In the rows, zero is written as 128.
Rotation paths and how fast each direction turns (deg/step):
Each turn is a multiple of 5 degrees from 10 to 175, or 0.
Each row of a path follows its step; steps can be skipped.

step 0: [128 131 126 124 113 136 126 132 125 138 133 125 119 123 127 129 130 135
 125 134 127 136 132 138 128 118 137 134 136 127 124 130 138 135]
step 1: [127 131 133 125 116 141 132 135 127 135 130 129 127 131 132 129 121 131
 131 133 126 125 144 119 126 122 125 132 127 129 111 133 123 122]
step 2: [134 126 127 118 123 130 125 128 130 135 128 118 122 131 122 123 128 118
 130 143 122 115 133 122 136 117 130 132 132 130 126 135 132 136]
step 3: [127 126 127 119 115 131 125 132 132 141 120 119 122 120 139 128 129 139
 128 140 126 132 124 123 127 121 127 125 133 128 122 122 127 129]
step 4: [140 127 128 122 116 142 129 130 118 130 137 127 134 136 133 119 127 128
 132 138 126 128 127 132 128 121 122 127 130 124 113 127 128 130]
step 5: [125 126 123 120 130 133 135 130 124 142 121 123 118 124 119 120 119 120
 135 137 120 132 132 127 125 121 120 126 133 128 119 131 131 134]
step 6: [133 129 128 120 120 131 124 129 133 128 116 122 129 129 134 124 127 131
 126 137 128 135 124 119 132 121 120 135 138 115 121 141 125 131]
step 7: [135 140 123 114 118 133 124 133 127 131 135 130 135 123 125 126 122 130
 129 136 126 141 128 129 131 118 126 126 131 133 122 127 139 135]
step 8: [124 135 130 119 121 139 135 133 128 141 121 125 130 137 126 121 125 127
 119 127 122 129 136 122 126 127 113 132 131 132 119 126 128 131]
step 9: [130 126 134 122 120 135 122 136 131 130 124 122 127 131 123 112 132 118
 134 135 125 137 128 123 138 118 127 134 137 129 133 134 125 132]
Directions:
[127 130 132 127 128 126 127 129 131 131 128 130 127 126 127 126 131 130
 128 129 132 129 124 130 128 124 130 132 128 123 128 126 125 127]
115
[129 126 129 132 128 133 132 130 128 130 129 130 125 129 126 128 129 125
 131 126 126 133 128 127 126 131 132 128 128 125 128 131 125 129]
85

step 0: [121 141 133 123 118 135 132 130 115 136 128 132 125 126 119 128 116 115
 120 120 125 132 116 130 121 131 123 133 133 123 125 128 133 119]
step 1: [131 134 126 115 125 137 127 136 113 125 127 131 125 131 124 117 116 123
 123 128 132 130 132 125 128 134 121 125 119 140 117 121 136 119]
step 2: [136 133 121 116 126 127 135 133 130 142 115 126 135 135 119 115 121 128
 122 124 127 131 134 133 116 123 122 130 119 136 130 129 131 125]
step 3: [125 127 133 125 122 135 141 121 124 138 118 130 123 137 128 115 126 135
 119 136 127 125 129 131 128 125 120 125 122 138 138 119 134 138]
step 4: [119 130 127 127 114 123 135 128 128 132 115 133 115 130 119 120 123 137
 130 132 115 132 130 144 131 137 125 129 129 132 128 124 123 132]
step 5: [113 135 139 117 127 132 122 124 123 134 124 143 125 131 112 129 119 130
 133 130 124 129 125 132 130 131 124 118 130 128 124 134 126 139]
step 6: [122 125 124 121 131 137 116 137 122 130 113 134 129 134 126 127 123 134
 143 124 132 128 138 131 130 131 122 121 122 132 114 125 125 135]
step 7: [123 124 125 126 129 140 123 124 133 152 115 133 134 140 134 131 128 128
 133 123 127 130 135 133 122 124 119 130 127 123 125 137 131 130]
step 8: [125 114 128 127 122 134 123 116 115 144 122 126 119 135 142 128 130 130
 123 126 126 129 132 130 133 134 120 126 129 120 124 118 132 132]
step 9: [125 124 125 129 116 127 123 121 123 136 123 117 125 132 123 125 119 117
 129 120 115 132 129 136 130 143 125 125 141 118 121 131 130 125]
Directions:
[128 130 129 124 132 130 128 128 126 126 130 127 128 127 125 130 126 130
 128 124 123 130 130 125 130 130 128 129 134 131 126 127 126 128]
80
[127 128 133 127 128 132 128 124 128 128 132 130 129 130 129 128 128 127
 127 133 128 125 128 124 130 127 126 126 128 131 129 129 132 128]
155

step 0: [130 129 131 130 128 127 127 114 125 125 127 126 123 133 130 126 133 121
 131 129 134 118 127 126 124 119 126 136 119 127 106 123 136 132]
step 1: [137 119 132 129 131 125 130 116 124 122 130 125 127 127 132 129 127 125
 129 138 134 111 126 128 121 126 126 127 122 131 112 128 122 133]
step 2: [139 123 129 124 132 121 127 123 134 128 128 129 135 135 134 119 134 127
 119 137 133 115 129 122 121 120 123 125 124 134 118 120 120 128]
step 3: [130 121 133 121 137 120 129 125 125 130 127 127 126 133 136 119 136 117
 118 137 127 127 130 133 126 129 130 124 129 133 115 119 116 125]
step 4: [126 121 130 129 133 128 131 121 120 141 119 128 131 130 133 116 141 128
 127 139 119 123 133 131 130 124 130 120 132 134 123 123 120 128]
step 5: [116 125 139 131 128 129 128 127 127 135 127 129 129 126 127 112 131 124
 126 133 118 128 132 133 126 120 123 126 136 135 121 123 119 141]
step 6: [122 120 140 127 132 127 132 125 126 140 137 123 127 124 125 117 125 127
 126 135 120 125 137 131 130 115 134 138 137 132 125 126 129 134]
step 7: [126 126 136 134 133 127 130 119 128 133 126 123 122 123 122 117 136 123
 127 126 128 128 131 130 128 116 130 143 132 130 118 125 141 137]
step 8: [130 117 137 140 134 128 134 120 126 122 130 123 121 119 124 121 128 125
 135 129 137 120 130 133 125 124 133 137 128 130 117 126 132 136]
step 9: [139 124 133 134 136 130 129 124 138 123 129 125 127 125 124 119 134 132
 128 126 140 109 137 126 125 119 126 134 129 132 121 127 127 130]
Directions:
[128 128 126 131 128 129 127 124 124 129 122 127 124 126 129 129 131 128
 131 128 126 129 124 129 128 132 130 126 127 128 126 129 130 129]
100
[128 128 125 128 127 126 128 128 129 129 128 129 129 126 132 122 125 126
 131 127 124 128 131 130 132 130 127 133 129 128 130 128 131 131]
40

step 0: [133 130 128 140 131 117 125 132 130 122 127 131 135 121 131 139 133 127
 132 124 131 129 118 140 125 142 138 124 133 128 125 116 126 117]
step 1: [138 135 121 125 123 125 125 130 130 118 130 134 139 116 126 135 135 132
 139 133 138 133 123 127 119 139 141 127 130 126 130 124 132 122]
step 2: [138 126 113 124 118 128 123 119 128 131 133 127 132 115 114 133 127 133
 136 122 129 136 124 126 120 141 129 129 129 130 134 122 127 123]
step 3: [130 128 125 135 126 133 126 122 134 129 127 125 129 120 121 127 127 134
 135 113 125 138 124 136 121 149 129 132 128 136 120 122 122 124]
step 4: [125 131 128 134 127 131 129 127 126 118 125 132 135 121 129 125 130 137
 146 127 129 134 123 127 119 141 135 133 128 145 116 130 122 131]
step 5: [130 123 117 125 125 122 124 122 114 125 126 132 134 125 121 127 133 133
 149 127 125 130 122 130 131 132 133 128 126 143 128 131 120 129]
step 6: [134 124 129 128 125 129 114 126 120 131 121 125 130 127 121 126 138 133
 142 116 125 134 118 140 139 134 137 125 123 130 127 125 120 126]
step 7: [133 133 136 128 127 134 113 136 120 125 122 122 131 116 124 124 138 135
 132 126 130 134 117 129 126 134 139 135 125 128 123 128 119 135]
step 8: [133 131 122 119 125 123 124 130 120 130 126 125 133 106 117 126 135 128
 128 131 127 128 123 129 129 129 130 140 121 136 120 131 118 138]
step 9: [132 123 129 130 120 120 126 125 131 133 125 130 130 109 121 127 126 129
 130 124 125 132 124 141 142 125 126 134 119 134 117 124 116 128]
Directions:
[128 129 126 125 132 127 130 128 132 129 128 129 126 130 127 128 131 126
 128 125 127 125 128 134 131 131 128 129 126 127 124 129 130 126]
125
[127 128 133 125 129 124 127 127 127 129 125 129 129 128 126 127 131 130
 122 131 127 127 125 130 131 127 130 127 130 128 129 128 126 132]
35
[128 133 127 130 129 127 131 128 124 129 128 129 134 128 131 128 133 125
 127 130 130 128 132 126 127 130 128 130 128 129 124 127 127 129]
100

step 0: [128 129 135 137 135 127 137 130 136 130 132 136 125 117 123 138 125 134
 141 133 128 131 124 120 131 123 130 128 140 123 123 131 115 132]
step 1: [122 132 124 134 128 127 123 116 115 134 134 123 136 128 125 116 122 143
 126 134 129 128 126 122 133 132 124 126 126 124 132 113 123 125]
step 2: [132 122 134 132 137 131 131 128 138 126 131 135 129 116 118 135 128 134
 145 133 126 130 128 124 127 130 133 135 136 122 118 121 122 134]
step 3: [118 139 126 135 126 124 128 120 121 134 137 129 131 132 127 117 127 140
 127 134 133 131 126 117 124 131 132 123 126 123 134 118 117 123]
step 4: [132 122 132 130 140 138 120 124 133 121 130 137 134 118 118 129 126 136
 145 128 128 126 132 126 131 129 127 141 132 124 125 122 124 131]
step 5: [115 142 119 132 124 122 130 128 126 129 138 128 123 127 127 125 134 138
 131 136 129 130 125 116 121 132 134 125 132 126 130 119 116 120]
step 6: [126 124 131 134 141 136 117 119 124 126 127 140 133 126 123 131 124 143
 140 126 132 120 133 129 131 127 125 138 127 126 128 128 121 137]
step 7: [116 140 121 129 127 123 129 131 129 124 139 123 125 117 123 131 131 135
 131 134 123 133 122 116 126 130 123 129 139 126 130 121 119 119]
step 8: [124 124 125 136 135 130 124 120 119 130 125 137 130 130 122 130 129 147
 136 129 134 117 126 133 138 128 128 130 125 125 122 124 119 139]
step 9: [120 137 132 129 135 121 128 126 134 130 140 124 132 117 120 135 124 135
 127 130 121 135 124 117 120 129 118 132 139 125 129 121 122 126]
Directions:
[131 129 127 127 130 128 127 128 123 128 125 130 127 133 128 125 126 133
 124 126 129 129 132 127 131 131 128 127 127 127 127 127 129 130]
155
[126 132 128 127 126 125 130 131 130 128 125 129 123 125 128 130 126 128
 131 127 127 133 131 127 130 131 129 129 130 124 128 128 130 127]
155
